In the data rows, zero lies at 4.5, halfway between 4 and 5.
Each row in the table below has a label, given by one hidden rule.
4 4 2 6 7 5 4 4 4 5 4 4 4 4 8 8 4 6 5 4 4 2 3 4 5 3 3 2
4 5 1 7 4 3 5 4 5 2 7 5 5 6 4 3 4 7 5 2 5 5 5 6 4 4 6 1
5 6 6 4 5 4 4 5 5 4 4 5 9 5 2 5 5 4 2 5 7 6 5 4 2 5 4 3
4 4 5 7 4 5 5 4 6 5 2 5 4 5 4 2 2 6 4 3 4 4 5 3 6 4 7 4
4 3 5 2 4 7 5 4 4 4 4 5 3 3 4 5 5 5 5 9 3 4 4 5 5 4 4 4
5 4 4 6 3 5 3 5 4 5 3 4 3 4 5 6 5 1 9 5 4 4 4 6 3 4 5 5
4 4 3 7 4 3 4 4 4 5 4 4 4 4 5 5 4 3 9 3 4 4 4 5 3 4 4 2
5 6 7 4 4 3 4 6 5 4 4 4 5 4 4 4 5 2 3 4 9 5 5 5 3 5 4 3
5 3 3 6 5 3 2 3 3 6 6 2 8 4 7 6 6 3 5 3 3 4 2 3 4 2 7 2
4 3 2 5 6 6 3 4 4 9 6 4 4 3 8 5 4 4 5 4 4 4 4 5 4 4 2 2
4 7 6 3 4 3 4 5 5 2 5 4 5 4 4 5 6 2 3 5 9 6 4 3 5 4 3 3
5 4 4 3 4 4 5 5 5 3 3 6 4 4 5 4 3 4 5 9 3 4 5 3 7 5 5 5
5 3 7 4 4 3 6 4 4 6 4 5 5 5 5 6 0 5 3 4 6 4 5 4 5 5 4 3
5 5 5 2 5 5 6 5 4 3 2 5 3 5 3 6 2 5 5 7 4 5 5 5 7 5 4 4
5 6 5 4 5 4 5 7 5 5 5 6 6 5 2 2 5 4 1 5 7 6 6 5 4 6 4 3
5 3 4 4 4 5 4 4 4 5 4 4 3 4 4 4 3 4 5 9 4 4 4 4 7 4 3 5
4 3 7 2 3 3 5 4 4 5 3 5 4 4 5 7 4 5 3 4 4 4 4 5 7 4 3 4
4 4 3 6 3 4 4 4 4 5 6 4 3 4 5 5 4 4 9 4 4 4 4 4 3 4 4 2
4 7 5 3 5 4 4 5 5 6 5 5 6 4 4 2 7 4 4 4 8 5 6 4 2 5 3 3
4 8 5 4 5 3 5 5 5 3 4 5 6 5 4 2 5 4 2 5 9 5 5 4 3 5 3 3
5 3 7 4 5 3 6 4 5 6 3 5 4 7 4 5 0 5 4 4 4 4 5 5 5 5 5 4
4 9 2 6 4 6 4 4 5 4 7 5 4 5 2 7 5 3 3 2 5 4 5 4 4 4 5 2
5 7 7 4 5 5 5 5 5 3 5 5 5 5 4 3 6 2 4 5 4 5 5 4 3 5 4 4
5 5 6 4 5 9 5 5 5 3 4 5 4 5 4 4 2 3 2 3 6 5 5 5 5 5 4 3
4 4 2 6 5 6 4 4 4 6 4 4 3 4 7 8 3 2 6 4 4 4 4 5 5 4 3 2
5 5 6 4 3 3 4 4 5 6 8 5 4 5 2 3 7 6 6 4 4 2 5 3 4 4 3 4
5 4 7 2 5 3 5 5 4 6 3 6 4 5 5 7 2 5 3 5 4 3 5 5 5 5 4 4
4 4 4 6 4 5 3 4 4 8 4 4 4 4 5 5 4 3 9 4 4 4 3 5 4 4 3 5
5 6 5 4 5 4 4 6 5 5 4 5 6 4 2 4 6 2 3 4 9 5 5 4 4 5 2 3
5 5 4 4 4 4 5 4 4 5 4 4 9 5 6 2 6 5 1 4 4 5 5 5 4 5 4 5
5 3 8 2 4 4 5 5 5 4 3 6 5 4 5 6 2 5 4 6 4 5 5 5 5 6 2 4
5 6 5 9 3 4 4 4 5 4 5 5 4 4 3 5 4 4 7 4 4 4 5 4 2 5 4 4
4 3 5 4 4 6 5 4 4 4 4 4 2 4 4 4 3 4 5 9 4 4 5 6 7 4 3 5
5 6 4 5 5 6 6 4 6 4 3 4 2 5 2 3 4 3 4 3 5 5 4 6 7 5 6 5
4 4 8 3 3 4 4 4 4 4 3 4 4 4 5 8 3 4 4 5 4 4 4 4 6 4 3 4
5 5 5 5 5 5 5 4 5 6 5 5 5 5 4 4 7 3 5 5 3 5 5 4 1 5 4 4
5 6 5 4 5 5 5 6 5 4 5 5 6 5 3 1 6 5 4 5 7 6 6 2 3 5 3 3
6 3 3 5 5 4 4 5 4 8 4 5 5 5 5 3 6 9 3 4 4 4 5 5 3 5 4 2
4 4 2 5 4 2 3 4 4 8 6 3 6 4 8 4 7 6 5 3 4 4 3 4 4 4 4 2
4 2 3 5 6 9 3 4 4 5 4 3 2 3 6 6 4 4 7 6 4 4 3 6 4 3 4 1
5 7 6 3 4 4 4 5 5 4 5 5 6 4 3 3 5 2 3 5 9 5 5 4 3 5 5 3
5 4 6 2 3 5 5 5 5 3 2 5 3 4 4 7 3 4 5 6 4 4 5 4 7 5 3 4
4 9 6 1 4 4 5 6 5 2 5 5 6 5 4 5 5 3 5 5 1 6 5 4 5 5 3 4
5 6 5 4 4 4 5 5 5 5 7 5 6 5 5 3 7 5 1 4 5 5 6 4 2 5 5 3
4 4 3 4 4 4 3 3 4 9 6 4 6 3 7 4 5 8 6 3 4 4 4 5 3 3 4 2
5 7 4 9 5 9 5 4 5 4 6 5 4 5 2 4 3 4 3 3 5 4 5 5 4 5 5 5
4 4 2 5 5 3 4 4 4 4 5 3 5 4 6 5 5 6 4 4 4 5 3 5 5 3 9 2
5 4 6 1 3 4 6 5 5 5 4 6 3 6 4 7 5 3 4 2 6 5 5 3 7 6 3 3
5 4 5 8 6 4 4 5 6 6 6 6 4 5 4 4 4 1 6 5 4 4 5 3 2 6 4 4
5 5 5 5 4 3 5 5 5 5 5 5 9 5 5 1 7 5 3 5 4 5 5 5 3 5 4 4
5 3 7 4 4 4 5 4 4 5 2 5 5 6 6 4 4 6 2 4 4 5 4 4 6 4 2 4
5 5 4 5 5 0 5 5 5 2 5 5 5 5 4 4 5 3 8 6 4 5 5 8 4 5 5 5
8 7 2 3 3 2 4 4 4 4 6 4 6 6 4 3 6 7 3 4 3 5 4 3 5 4 7 2
4 6 5 3 4 4 4 4 5 5 6 4 4 5 4 2 5 5 4 4 9 5 5 3 3 5 4 3
4 5 5 6 4 8 4 4 4 4 3 4 4 4 5 8 3 3 8 3 4 5 4 4 4 4 3 4
5 5 6 5 5 5 4 6 5 4 4 5 6 5 3 4 5 1 4 5 9 6 5 3 3 5 4 3
5 8 3 3 3 4 4 4 4 4 9 5 5 5 3 5 4 7 3 4 4 4 5 5 4 5 6 2
4 3 4 6 4 4 6 4 5 4 2 3 4 3 8 2 4 8 4 3 3 4 4 5 6 3 5 5
5 5 6 5 3 6 5 4 5 5 3 4 3 5 2 5 4 4 2 3 6 5 4 6 7 6 4 3
5 2 5 4 4 3 6 4 5 7 4 5 3 4 4 4 4 4 5 8 2 4 5 7 7 5 1 5
4 4 3 6 7 3 4 4 4 3 4 3 4 5 3 5 6 3 4 2 3 4 3 9 6 3 8 1
5 8 5 0 4 4 5 5 5 7 5 5 6 5 4 3 6 6 3 4 5 5 5 3 4 5 4 3
5 3 7 3 5 2 5 4 5 5 3 5 4 4 5 4 3 7 4 4 4 5 4 4 6 5 4 4
3 2 3 5 5 4 5 3 6 6 3 3 5 5 4 4 4 8 5 4 1 4 3 6 6 3 7 1
4 4 3 4 4 3 4 4 4 6 5 4 8 4 9 4 5 6 6 3 4 4 4 4 3 4 4 2
4 4 4 9 3 4 4 4 4 7 4 4 4 4 4 4 4 4 7 4 4 4 4 4 3 4 3 5
4 4 3 3 7 3 4 4 3 3 4 3 5 5 5 4 6 9 4 4 4 4 3 6 4 3 8 1
4 3 4 6 7 4 3 3 3 4 6 3 2 3 7 4 7 4 8 4 3 3 3 4 5 3 6 5
4 2 3 5 5 4 5 4 5 5 3 5 3 4 5 3 8 5 6 5 3 4 5 7 5 5 5 1
5 4 5 4 4 3 4 5 4 3 5 5 3 4 5 4 2 4 5 5 4 5 5 5 8 5 3 4
4 2 5 4 6 9 5 4 4 4 4 4 3 4 4 6 3 4 6 9 2 3 4 7 5 5 4 5
4 1 2 5 6 3 4 4 4 9 6 4 4 3 5 7 5 4 6 3 4 4 4 5 4 4 4 2
6 5 6 7 5 5 5 5 5 5 7 5 5 4 3 4 5 1 5 5 5 4 5 3 2 6 4 3
5 1 4 5 6 6 5 4 4 5 4 5 2 4 7 3 4 8 4 5 4 4 5 5 6 4 4 5
5 5 8 2 3 4 4 4 4 3 6 5 4 4 5 4 4 4 5 4 3 4 5 3 6 5 4 4
4 4 3 6 4 7 4 4 4 6 3 4 3 4 6 6 4 2 8 4 4 4 4 5 5 4 3 2
4 4 4 4 4 9 5 4 4 3 2 5 3 4 3 4 4 4 6 7 3 8 4 4 5 4 3 5
5 4 7 4 4 3 7 4 5 6 3 5 4 6 5 7 2 5 3 3 5 5 5 2 6 5 3 3
4 3 3 8 6 8 3 4 4 5 4 3 3 3 6 7 4 4 6 4 4 4 4 5 4 3 3 2
5 7 6 3 5 4 5 6 5 3 5 5 5 4 3 2 7 3 3 5 6 6 6 3 3 6 4 3
5 5 4 5 3 3 5 5 5 5 7 6 6 4 6 4 6 5 4 4 4 5 6 5 1 5 4 5
4 3 5 5 4 5 6 5 5 5 2 6 4 5 6 5 1 8 4 5 4 3 6 5 3 5 4 4
4 5 5 9 4 5 4 5 4 4 4 4 4 4 3 4 5 3 7 4 4 4 4 4 3 5 4 4
4 6 3 5 4 5 4 4 6 3 4 3 4 4 5 4 3 4 4 3 6 4 4 6 7 4 8 1
5 5 7 5 4 5 4 6 4 3 4 4 5 4 3 4 5 2 3 4 9 5 5 4 3 5 4 3
4 3 3 5 4 4 4 5 5 7 6 5 5 4 5 5 6 4 7 3 5 5 5 4 1 5 5 2
4 1 3 4 4 6 5 4 4 6 4 4 5 3 4 4 3 5 5 9 3 4 4 6 6 5 4 1
4 5 4 5 3 5 4 4 5 6 4 5 9 5 5 1 6 5 4 4 4 5 5 5 2 4 4 5
5 1 7 3 4 5 4 4 4 4 4 4 3 4 5 5 6 4 5 5 3 3 5 5 7 5 4 4
4 5 5 3 3 4 7 5 4 5 3 4 3 5 5 5 3 6 4 4 4 4 4 2 8 5 3 4
4 7 3 3 5 4 4 4 5 4 9 5 5 5 4 6 4 7 2 4 4 4 5 4 2 5 6 2
5 5 5 5 5 4 4 6 5 5 4 4 5 5 4 3 9 3 4 4 5 5 5 4 3 5 4 3
4 8 5 4 6 4 5 4 4 1 5 5 5 5 3 4 4 6 2 4 4 4 5 5 3 5 8 4
5 5 4 5 5 4 5 6 5 5 6 5 6 5 4 4 6 5 3 4 4 5 6 4 1 5 5 5
4 3 5 2 3 6 5 5 4 4 2 5 3 4 4 6 3 4 4 9 5 5 5 5 6 5 4 3
Here are more rows. What is the label of each one?
4 4 3 5 9 3 3 3 4 3 8 3 6 4 6 4 5 6 5 3 3 4 3 6 4 3 9 -> 1
5 5 7 2 4 4 5 5 4 3 3 5 4 5 4 7 2 3 6 5 5 4 5 4 6 4 4 -> 3
5 5 6 4 3 4 5 4 4 1 3 5 4 5 5 5 2 3 5 4 4 5 4 4 7 5 5 -> 4
5 4 4 9 3 4 4 8 4 4 6 4 4 4 2 4 5 3 5 4 5 4 5 4 5 4 3 -> 5
5 4 7 2 5 4 8 4 4 5 3 6 1 6 5 8 4 3 3 4 5 6 5 3 5 4 4 -> 3
4 4 3 5 4 8 5 4 4 5 4 4 3 4 4 6 4 1 8 7 4 5 4 6 4 5 4 -> 1
4 5 4 4 4 9 5 4 4 1 5 5 4 4 3 5 3 3 6 6 4 5 5 4 5 4 4 -> 5
3 3 2 4 9 3 3 4 4 3 6 3 4 3 4 7 5 6 6 5 4 3 3 7 5 3 6 -> 1
4 5 2 4 5 4 4 4 4 3 8 4 4 4 4 7 4 5 3 3 4 4 5 4 3 4 9 -> 2
5 6 5 6 4 7 4 4 6 5 4 5 4 5 4 2 3 4 1 3 7 4 5 6 6 5 4 -> 3
5 7 5 2 4 4 4 5 5 5 4 4 9 5 5 4 5 5 5 4 4 5 5 4 2 5 4 -> 4
4 5 5 5 4 3 6 4 6 4 2 3 4 6 3 3 3 5 3 3 4 4 4 6 8 4 6 -> 5
5 5 5 4 4 5 5 4 5 3 4 4 6 4 3 4 9 4 4 4 5 5 5 4 3 5 4 -> 3
4 4 3 3 5 5 5 5 5 1 2 5 2 5 4 7 3 4 4 9 4 5 6 8 6 5 4 -> 1
5 3 3 5 3 3 4 4 4 6 5 4 7 5 8 4 5 8 5 4 4 4 4 4 2 4 5 -> 2
4 3 8 5 3 4 4 4 4 5 1 5 3 4 5 6 3 5 5 4 5 4 4 4 6 5 4 -> 3
4 0 4 4 6 7 5 4 5 2 4 5 3 3 7 6 5 5 5 7 2 3 5 7 5 4 3 -> 5
5 5 4 5 5 5 6 4 7 5 4 4 4 5 0 5 5 4 2 4 5 5 5 7 6 6 6 -> 5
5 9 5 2 3 2 4 5 5 6 6 5 7 5 4 3 6 5 2 4 5 6 6 4 2 5 4 -> 3
4 3 2 5 8 4 3 4 3 5 5 3 5 4 9 4 4 5 5 4 3 4 4 7 6 4 4 -> 1
4 3 3 5 6 3 4 4 6 3 4 3 5 6 5 3 5 5 4 3 4 6 3 5 7 3 7 -> 2
